128 stands for zero in the data rows.
Some points, one per row:
[104 121  97 212 145 146 124 138 155 126 140 129  47 137 132 163]
[201 154  79 180 162 153 201 157 173 104 171 130  47  87 110 122]
[102 115 154  60 131 135  77 129 102 153  99 129 183 143 152 140]
[208 154  93 145 137 155 220 124 194  96 137 111  82  79 113 126]
[166 141 159  11 125 152 173 105 188  99 138 134 165 119 111  94]
[146 138 127 194 102  93 138 160 105 132 137 120  82 117 117 131]
[125 126 145 103 140 132 107 132 110 139 116 148 135 146 149 128]
[183 146 145  99 134 147 180  91 178  96  85 116 138 110 126 102]
[163 124 135 108 124 132 157 117 137 114 108 120 141 129 134 105]
[ 68  98 114 210 108 106  93 125  90 136 152 113  85 149 128 160]
[173 138 124 102 122 147 147 107 132 126 100 142 139 118 122 130]
[192 157  76 139 120 148 151 137 146 116 129 131 106  97  91 142]
[239 161  70 122 126 179 214 127 184  93 147 120  49  85  99 128]
[168 148  81 145 120 162 171 151 192 106 140 103  83  92  90 128]
[196 143  83 205 132 143 207 148 170 101 145 100  19 113 128 120]
[136 120 138  45 140 156  98 108 121 149  84 142 207 122 119 142]
[ 80 106 145  98 123 123  80 134  98 149 126 126 159 142 150 143]
[ 20 111 116 231 142 115 109 197 123 162 192 113  32 141 158 158]
[143 120 138 172 137 104 137 117 108 114 121 130 131 138 145 112]
[161 137 155  34 109 124 138  78 120 121 104 136 220 123 107 102]
[225 167  64 112 137 172 193 158 195 112 150 110  61  65 106 142]
[182 142 115 136 165 124 170 140 126 130 130 130 125  93 128 120]
[137 129 140 127 111 129 117 110 117 132  75 110 150 139 136 138]
[195 154  86 155 158 144 194 127 166 120 157 130  94  63  96 135]
[  0  64 208 143  94  73  40 115  32 150 140 165 179 208 163 118]
[205 152 117  78 139 160 197 101 169 107 140 133  99 104 118 124]
[141 120 142 139 144 110 138 106 117 115 118 129 159 129 144 112]
[104 133 120 171 122 118 121 167 119 125 170 147  80 150 120 114]
[153 130 123 123 122 143 132 132 136 114 113 135 102 128 135 135]
[130 129 131  72 127 150 109 142 135 139 112 133 138 137 134 140]
[181 135  84 109 115 168 141 138 146 115 138 146  81 114 119 145]
[120 117 142 159 123 112 123 155 103 131 127 146  93 144 150 123]
[148 131 103 172  87 138 160 142 135 114 152 147  50 110 112 144]
[110 132 141 199 157 107 140 132 129 131 124 125 110 118 143 125]
[162 139 160  53 108 125 164  94 148  96 138 158 180 118 100  92]
[197 155  94 134 147 137 170 136 158 107 144 124 111  93 104 117]
[192 146 116  96 135 145 195 111 175 105 126 124 151  85 109 117]
[123 130 168 116 127 124 143  88 150 106  83 115 167 137 132  99]
[ 32  81 190 128 148  86  60 101  63 160  88 136 230 164 168 129]
[101 108 144 126 144 122 115 136 102 155 117 119 139 133 153 141]
[ 73 135 115 198 120  99  93 165 118 152 123 109 117 149 137 136]
[150 119 147 101 119 123 154 110 132 115 109 119 157 136 137 105]
[ 94 117 195  68 122 114 110  68 125 118  66 133 236 150 138  97]
[ 74 103 113 174 148 135  90 132 110 150 141 117  98 141 163 158]
[116 137 131 170 121 102 131 155 130 113 160 136 109 140 107 107]
[139 136  96 110 119 136 124 144 150 138 148 116 115 110 117 146]
[145 128 104 162 151 134 130 100 119 133 113 129 125 112 128 149]
[107 117 133 133 120 128 118 131 117 131 154 124  97 144 142 133]
[123 118 135 129 138 129 135 116 124 131 119 120 158 126 137 126]
[ 79  90 165 128 105 104  89  94  88 121 120 158 171 160 143 123]
[ 84 115 124 188 125 121  96 164 102 143 130 130  88 140 143 141]
[117 129 153 100 128 103  92 123  95 135 127 138 175 147 117 117]
Then 24 other points, each followed by its number:
[180 135 116  79 139 134 151 110 139 105 140 137 157 104 104 116] 0
[102 131 148 137 111 111 115 138 129 131 105 125 153 132 131 117] 1
[ 95 138 120 174 118 122 106 171 100 171 133 113  75 137 137 156] 2
[137 156 148 101 140 129 128 104 132 136  83 114 181 116 126 115] 3
[112 114 127 179 138 111 140 112 115 116 160 132 105 128 132 127] 4
[109 106 157 118 123 110 101 105 100 115 113 124 167 163 137 104] 5
[102 130 130 172 122 104  96 154  78 161 120 132 130 135 134 140] 6
[102 102 149 191 141  93 118 126  89 124 138 139 137 147 155 115] 7
[ 51 103 122 255 114  60  99 165  64 163 176 101  55 144 153 154] 8
[122 130  92 139 121 130 120 143 133 148 161 110  99 118 124 151] 9
[ 36 108 151 124 124 120  58 134 103 154 134 123 137 177 158 142] 10
[206 152 133  99 120 143 155 102 146 107  71 144 161 106 119 121] 11
[129 131 135  74 121 139 105 143 130 145 105 128 151 133 131 136] 12
[ 84 146 142 173 136 109 109 134 117 143 120 107 125 135 138 128] 13
[107 123 135 149 148 130 125 131 126 126 118 133 139 117 131 127] 14
[ 99 114 137 127 126 136 141 142 156 108 179 119  72 151 141 117] 15
[120 125 123 115 129 135 108 154 120 144 129 132 114 133 138 140] 16
[ 60 113 107 255 150 118 111 168 111 139 145 118  35 135 157 154] 17
[ 71 126 164 120 138 116 112 139 124 126 153 134 138 159 139 101] 18
[216 166 121  82 126 134 153 124 125 128  85 138 171  96  99 117] 19
[177 148 140  74 117 143 153  94 153 110  74 121 184 115 112 113] 20
[192 152 129  52 160 170 162 124 168 123  87 120 140 111 136 127] 21
[111 139 103 217 119 121 134 185 129 122 172 129  28 143 118 127] 22
[ 87 119 131 167 112  97  99 132  78 159 133 116 128 145 144 138] 23
Which of these numbered points is nearest to each point below, ignoring the 2 directions in which the first points spread most? Its number follows each.
[ 88 107 122 165 123 101  96 134  87 132 158 133 121 144 125 134] > 0
[206 184 127  87 145 148 181 114 179 112  93 110 150  89 109 103] > 13
[156 147  93 206 125 100 177 158 141 127 188 103  34 102 115 136] > 8
[ 30  99 178 136 132  85  44 131  65 161 101 121 209 163 147 129] > 3
[111 154  98 199 123 123 122 180 114 167 143 106  52 121 129 161] > 2
[108 118 137 146 151 132 118 126 121 126 112 136 144 123 135 129] > 14
[177 114 122  95 138 134 173  75 142 102 136 120 160 106 115 113] > 4
[205 161 102  78 126 167 145 126 170 127  79 117 127 104 123 136] > 12
[109 122 135  84 132 151 102 126 150 121 128 117 126 154 129 124] > 10
[135 144 125 114 151 123 151 142 158 115 167 119 123 117 112 113] > 18
[ 47  96 153 147 121 109 117 144 129 124 193 124  86 170 149 112] > 15
[107 124 107 189 131 131 156 191 160 126 189 132  38 122 116 129] > 18
[122 122 103  99 104 130 110 130 131 138 155 114 135 125 117 145] > 9
[152 111 150  79 144 123 147  60 122 113 103 121 202 116 128 108] > 4
[166 147 118 137 115 143 156 124 152 123  97 110 106 120 122 135] > 20
[ 94 134 146 172 103  98 119 146 122 130 111 114 126 135 138 116] > 1
[ 83 116 145 149 128 104  89 134 106 143 117 106 149 139 131 133] > 13
[ 41  95 128 198 151 102  69 129  85 152 136 131 161 152 150 132] > 14
[255 183 107  48 133 154 179 122 154 126  77 138 173  73  86 118] > 19
[ 34 100 184 152 111  95  52 113  64 161  69 119 191 182 158 136] > 20
[106 137  93 174 136 143 123 154 158 123 160 107  77 133 129 136] > 10
[122 125 111 134 118 136 107 150 121 146 119 114 103 132 138 149] > 12
[130 138 110 135 112 145 138 141 168 113 124 113 133 110 100 119] > 1
[112 123 113 105 110 126 110 134 126 142 154 115 127 128 126 143] > 9
[148 127 130  72 132 133 130 103 120 123 132 149 166 115 117 130] > 0
[ 91 109 116 101 126 163 106 101 149 125 146 126 112 141 147 168] > 10
[181 173 136  43 122 152 147 117 153 142  86 125 170 105 110 132] > 2
[181 153  95 142 124 128 167 128 140 120 149 112  95 105 112 123] > 23
[190 151 116 105 115 153 163 118 158 117  92 118 124 115 115 129] > 20
[ 23  96 201  68 127  97  64 137  95 161 119 148 225 167 141 113] > 18
[167 144 127 141 126 131 138 126 137 118  89 132 130 120 133 129] > 11
[162 131 169  55 152 117 146  86 136 116  82 132 237 106 122 101] > 14
[ 40  91 165 131 124 109  94 129 106 136 162 127 123 174 159 121] > 15
[161 156 120 111 133 116 123 135 122 137 126 123 147 115 103 126] > 6
[116 127 122 155 119 115 124 130 104 139 140 116 117 135 131 129] > 23
[115 156  91 255 140 117 145 158 128 140 151  96  35 112 127 143] > 13
[ 19 104 178 120 104  95  67 136 100 152 115 128 176 165 148 130] > 1
[147 138 110 162 122 106 128 160 104 138 134 129 101 133 123 136] > 6
[171 145 145 108 120 125 137 112 133 114  80 141 170 120 127 114] > 11
[ 50 112 135 198 114 100  79 180  85 148 161 137  82 173 143 133] > 22
[112 130 116 136 108 143 137 134 165 113 130 104 132 112 102 126] > 1
[255 172  63  84 126 167 195 127 186  85 161 145  95  76  76 122] > 0
[114 118  68 214 159 160 135 171 140 149 174 109   7 118 166 175] > 21
[112 120  95 179 119 121 108 142 104 131 168 140  79 140 130 143] > 0
[ 92 130 143 125 114 107 103 136 106 158 111  87 129 139 159 146] > 2
[143 143 110 152 126 132 141 170 139 113 157 133  74 135 110 112] > 22
[156 138 106 151 143 137 168 116 136 121 163 126  72 117 129 134] > 4
[152 139 141 138 126 123 127 117 121 112  85 131 152 134 135 104] > 11
[ 51 113 163 124 142  88  92 131  98 146 163 129 171 153 136 116] > 18
[157 145  95  94 120 141 141 136 159 137 145 106 121 102 111 140] > 9
[195 144 150  48 117 138 166 116 165  92 110 149 169 110 105  94] > 22
[118 129 135 153 121 101  83 148  61 171  93 128 159 136 133 142] > 19
[195 151 131  76 125 153 161 105 159 115  77 116 155 111 114 123] > 20
[115 136 104 217 119 103 102 170  81 162 128 120  74 135 131 147] > 19
[186 154 147  38 151 137 154  80 161 114  90 140 231  94 105 107] > 14
[154 133 103 138 130 167 130 132 146 122  99 132  85 120 139 152] > 21
[146 120 152 142 141 105 136 108 114 108 117 144 170 128 139 102] > 7
[110 123 118  87 112 120 100 115 116 148 136 115 175 122 117 145] > 9
[204 158  90 121 132 181 174 131 181 107 106 129  63  96 124 149] > 21
[181 157 126  35 128 167 164 129 184 119 112 124 167  96 102 118] > 12
[235 160 126   4 136 190 154  91 177 101  53 149 180 104 116 123] > 21
[171 138  97  58 131 188 160  89 196 100 153 134 107 107 120 152] > 10
[239 137 110  63 144 155 206  57 164  82 111 126 168  83 106 106] > 4
[170 129 151 100 143 116 148  97 125 104 109 148 190 128 130  94] > 7
[117 121 105 200 141 143 132 136 142 123 137 116  41 137 153 149] > 17
[191 150  99 169 153 140 185 120 155 111 130 113  70 100 122 127] > 17
[155 141 113 194 129 121 142 140 119 119 111 125 101 119 130 116] > 11
[105 120 132 154 127 130 159 143 161 110 182 117  61 138 136 116] > 15
[219 136  87 140 142 150 216 100 172  86 147 109  80  87 118 115] > 4
[170 147 137  59 136 125 135 118 127 123 128 137 180 119 104 107] > 0
[134 131 104 201 160 122 155 143 133 133 160 134  90  91 118 137] > 14
[148 108 121 133 116 135 145 109 131 100 127 112 101 140 135 121] > 5
[105 121 126 138 123 130 152 133 164 108 182 119  78 139 132 117] > 15
[116 131 190  55 106 105 100  93 110 130  52 134 255 133 130 100] > 1
[197 160  95 134 127 137 181 120 147 120 137 118 102  96 105 123] > 23
[184 133  92 192 122 135 175 133 150  90 160 105  29 119 131 123] > 5
[241 151 133  56 152 143 194  89 164  87  96 143 199  92 114  88] > 7
[137 122 118 210 138 104 145 132 108 117 142 125  89 133 150 125] > 7
[160 143  97 190 128 143 165 145 150 125 119 105  61 115 125 141] > 20
[219 169 113  73 119 140 178  94 157 108 108 121 151  97 101 111] > 23
[159 129 140   0 110 145 122  89 148 126 120 125 223 119 109 118] > 9
[ 89 119 137 141 126 119  74 160  88 159 107 127 125 133 145 162] > 12
[190 154 106 143 123 114 184 133 154 116 159 116  80  90 107 128] > 8
[155 134  92 167 128 145 190 152 180 104 204 113  23 108 117 126] > 15
[ 48  92 156 168 123  88  79 113  79 144 126 130 153 160 160 135] > 4
[183 150 124 136 121 135 162 130 149 105 113 145 114 113 126 115] > 11
[ 88  96 153 192 138  94 113 128  81 127 139 146 126 158 162 115] > 7
[ 57 109 105 255 144 115 111 169 104 147 165 124  47 131 146 155] > 14
[ 81  94 177 122 115 102 105 115  93 130 100 114 170 174 160 104] > 5
[102 116 154 145 115 113 100 121  97 133  91 141 160 147 150 125] > 11
[114 106 124 134 123 130 106 112  84 146 117 121 138 146 145 137] > 23
[123 126 156 113 119 129 111 120 122 134  75 113 160 148 141 127] > 20
[ 64 103 157 166 119  78  95 121  80 133 149 129 164 147 129 111] > 4
[143 134 131 108 121 117 126 105 106 139 115 124 176 123 123 124] > 23
[135 124 173   0 130 135 147  94 165 105 145 136 205 136 118  87] > 15
[143 130 148  98 117  89 130 113 108 129 130 127 174 118 121 115] > 8
[231 149 118  80 130 155 207 100 176  93 105 118 129 106 110 102] > 5
[ 17  91 179 135 135  81  38 125  62 163 110 127 217 167 147 127] > 14
[ 97 118 146 169 128 104  85 126  78 143  82 122 163 151 150 123] > 11
[120 133 120 192  98  94 133 161 109 134 165 122  88 117 118 134] > 8
[202 134 145  79 141 124 168  95 139  95 115 147 192 112 121  90] > 7
[ 87 124 142 178 107 105 110 148 108 136 112 123 119 138 140 129] > 1
[125 137 117 158 116 133 131 179 138 118 161 138  67 144 118 111] > 22
